In the data rows, the value 50 means zero.
Here are some points:
(45, 57, 37, 41, 45, 60, 48, 43, 52, 45, 59, 30, 54, 43, 56, 36, 65, 42, 58,
 37, 62, 42, 41, 61, 46, 56, 34, 49)
(42, 59, 37, 46, 41, 65, 41, 54, 44, 63, 44, 52, 48, 65, 51, 49, 59, 56, 59,
 40, 59, 51, 47, 54, 55, 47, 52, 50)
(46, 52, 50, 41, 46, 54, 48, 41, 43, 75, 51, 47, 52, 58, 33, 56, 68, 40, 54,
 51, 51, 50, 59, 53, 43, 53, 52, 53)
(51, 34, 61, 37, 51, 61, 56, 35, 52, 75, 40, 44, 59, 52, 30, 56, 56, 41, 47,
 61, 40, 43, 59, 54, 36, 61, 50, 38)
(52, 42, 50, 30, 59, 48, 43, 42, 55, 59, 34, 56, 50, 60, 38, 53, 55, 54, 40,
 49, 46, 52, 58, 48, 52, 43, 42, 50)
(56, 41, 56, 37, 58, 51, 44, 36, 63, 62, 42, 37, 58, 50, 41, 56, 57, 40, 47,
 50, 49, 51, 46, 41, 49, 53, 40, 52)
(55, 51, 53, 41, 58, 58, 54, 35, 50, 54, 31, 46, 53, 51, 45, 57, 64, 39, 47,
 54, 52, 39, 55, 51, 46, 55, 45, 45)
(52, 60, 38, 59, 36, 70, 30, 63, 20, 66, 35, 54, 38, 71, 33, 66, 48, 47, 38,
 62, 63, 56, 38, 50, 71, 49, 48, 48)
(38, 62, 35, 68, 42, 76, 28, 60, 41, 70, 32, 59, 34, 64, 48, 52, 42, 49, 41,
 49, 59, 41, 40, 36, 64, 47, 50, 50)
(44, 53, 36, 46, 60, 70, 47, 51, 49, 64, 36, 54, 53, 56, 44, 53, 54, 45, 49,
 46, 58, 48, 48, 44, 63, 44, 51, 51)
(51, 57, 35, 40, 56, 70, 34, 51, 49, 52, 49, 33, 46, 54, 58, 35, 57, 34, 38,
 43, 55, 44, 50, 49, 56, 54, 45, 55)
(40, 70, 39, 38, 50, 55, 45, 53, 55, 52, 47, 53, 66, 28, 60, 28, 72, 31, 56,
 48, 66, 46, 55, 54, 41, 63, 35, 70)
(40, 59, 28, 55, 46, 61, 48, 46, 53, 49, 60, 35, 63, 29, 68, 29, 70, 34, 62,
 30, 55, 55, 45, 58, 27, 67, 39, 82)
(33, 64, 31, 57, 46, 58, 53, 41, 69, 28, 80, 18, 91, 0, 85, 12, 77, 33, 73,
 38, 47, 63, 8, 99, 0, 99, 1, 99)
(55, 63, 33, 44, 61, 58, 50, 25, 72, 39, 74, 32, 79, 19, 68, 31, 69, 45, 53,
 50, 41, 59, 30, 73, 27, 74, 24, 74)
(47, 61, 26, 50, 38, 60, 40, 55, 49, 50, 63, 36, 69, 25, 80, 24, 78, 38, 74,
 34, 62, 56, 47, 64, 31, 74, 23, 79)
Then 12 other points, each followed by its number:
(40, 71, 27, 62, 33, 74, 25, 66, 27, 79, 16, 63, 28, 83, 14, 68, 40, 69, 19,
 48, 39, 63, 41, 60, 53, 49, 37, 49) 0
(43, 63, 34, 56, 46, 61, 42, 50, 38, 59, 32, 46, 46, 64, 41, 55, 47, 56, 45,
 55, 50, 43, 50, 60, 48, 44, 53, 52) 1
(57, 61, 43, 47, 43, 61, 49, 46, 51, 65, 35, 55, 52, 60, 41, 60, 53, 58, 51,
 61, 52, 51, 47, 53, 40, 50, 52, 45) 2
(45, 44, 51, 40, 38, 60, 40, 47, 55, 61, 41, 47, 49, 49, 46, 54, 59, 57, 52,
 47, 54, 45, 50, 58, 44, 55, 44, 49) 3
(37, 64, 46, 51, 36, 60, 40, 51, 43, 65, 30, 61, 56, 66, 33, 55, 51, 52, 42,
 62, 51, 52, 53, 48, 44, 48, 46, 47) 4
(40, 56, 39, 64, 30, 72, 27, 81, 45, 73, 28, 70, 51, 62, 27, 48, 41, 51, 51,
 42, 58, 40, 68, 36, 60, 45, 56, 37) 5
(24, 66, 37, 75, 25, 72, 23, 73, 29, 80, 27, 73, 51, 74, 42, 57, 51, 42, 54,
 42, 63, 36, 79, 21, 82, 30, 71, 21) 6
(66, 35, 71, 62, 59, 34, 55, 69, 57, 33, 57, 61, 38, 51, 47, 72, 50, 37, 58,
 54, 55, 26, 57, 74, 42, 31, 50, 67) 7
(66, 36, 67, 52, 68, 32, 67, 49, 54, 39, 46, 79, 34, 43, 49, 56, 40, 40, 65,
 42, 59, 37, 63, 46, 38, 55, 42, 65) 8
(59, 32, 71, 49, 58, 30, 68, 64, 31, 50, 58, 59, 36, 49, 61, 63, 40, 57, 55,
 37, 41, 54, 61, 39, 51, 57, 53, 52) 9
(63, 43, 60, 19, 69, 58, 53, 34, 60, 44, 38, 42, 52, 52, 37, 57, 56, 63, 48,
 48, 47, 48, 41, 52, 50, 52, 56, 44) 10
(61, 51, 50, 27, 63, 48, 49, 25, 43, 56, 46, 47, 59, 58, 56, 57, 50, 46, 45,
 53, 44, 47, 51, 45, 45, 43, 42, 52) 11
Which three of these numbered points are nearest to each point below, looking only along the 5 directions in which the first points spread most? Their numbers follow each, nearest first.
(43, 70, 43, 50, 29, 64, 20, 65, 26, 77, 23, 66, 43, 65, 35, 56, 57, 42, 41,
 40, 66, 44, 63, 46, 62, 39, 70, 37) > 5 6 4
(60, 53, 64, 38, 72, 33, 69, 39, 65, 51, 37, 54, 42, 51, 31, 48, 50, 51, 45,
 51, 53, 47, 41, 43, 45, 51, 47, 58) > 11 10 8
(57, 27, 78, 56, 49, 27, 68, 61, 30, 44, 78, 54, 25, 67, 75, 52, 22, 58, 75,
 35, 26, 77, 76, 21, 53, 68, 57, 33) > 9 3 7
(45, 57, 36, 60, 37, 69, 35, 65, 38, 69, 38, 60, 49, 56, 33, 57, 48, 54, 37,
 56, 64, 39, 58, 53, 51, 56, 59, 40) > 4 1 5
(33, 72, 24, 79, 18, 77, 24, 69, 37, 67, 40, 52, 55, 55, 65, 37, 63, 24, 68,
 19, 92, 10, 91, 17, 78, 14, 68, 31) > 6 5 1
(65, 37, 76, 55, 52, 36, 59, 59, 54, 36, 61, 57, 31, 41, 58, 59, 29, 45, 59,
 60, 44, 47, 57, 40, 42, 48, 48, 55) > 7 11 3
(66, 36, 74, 73, 51, 38, 64, 69, 45, 44, 47, 59, 41, 46, 58, 55, 44, 48, 47,
 62, 52, 47, 52, 53, 45, 48, 47, 58) > 2 7 3
(26, 62, 39, 46, 67, 48, 70, 15, 94, 30, 68, 19, 73, 44, 42, 69, 20, 91, 8,
 99, 10, 73, 30, 44, 79, 17, 85, 20) > 10 11 7
(60, 45, 72, 31, 66, 29, 53, 46, 54, 41, 48, 57, 46, 37, 54, 58, 41, 41, 45,
 56, 52, 49, 58, 50, 43, 51, 54, 59) > 8 11 7
(65, 27, 75, 58, 55, 31, 60, 57, 34, 54, 59, 42, 46, 62, 53, 44, 51, 62, 61,
 42, 55, 61, 41, 43, 49, 51, 52, 55) > 3 9 7
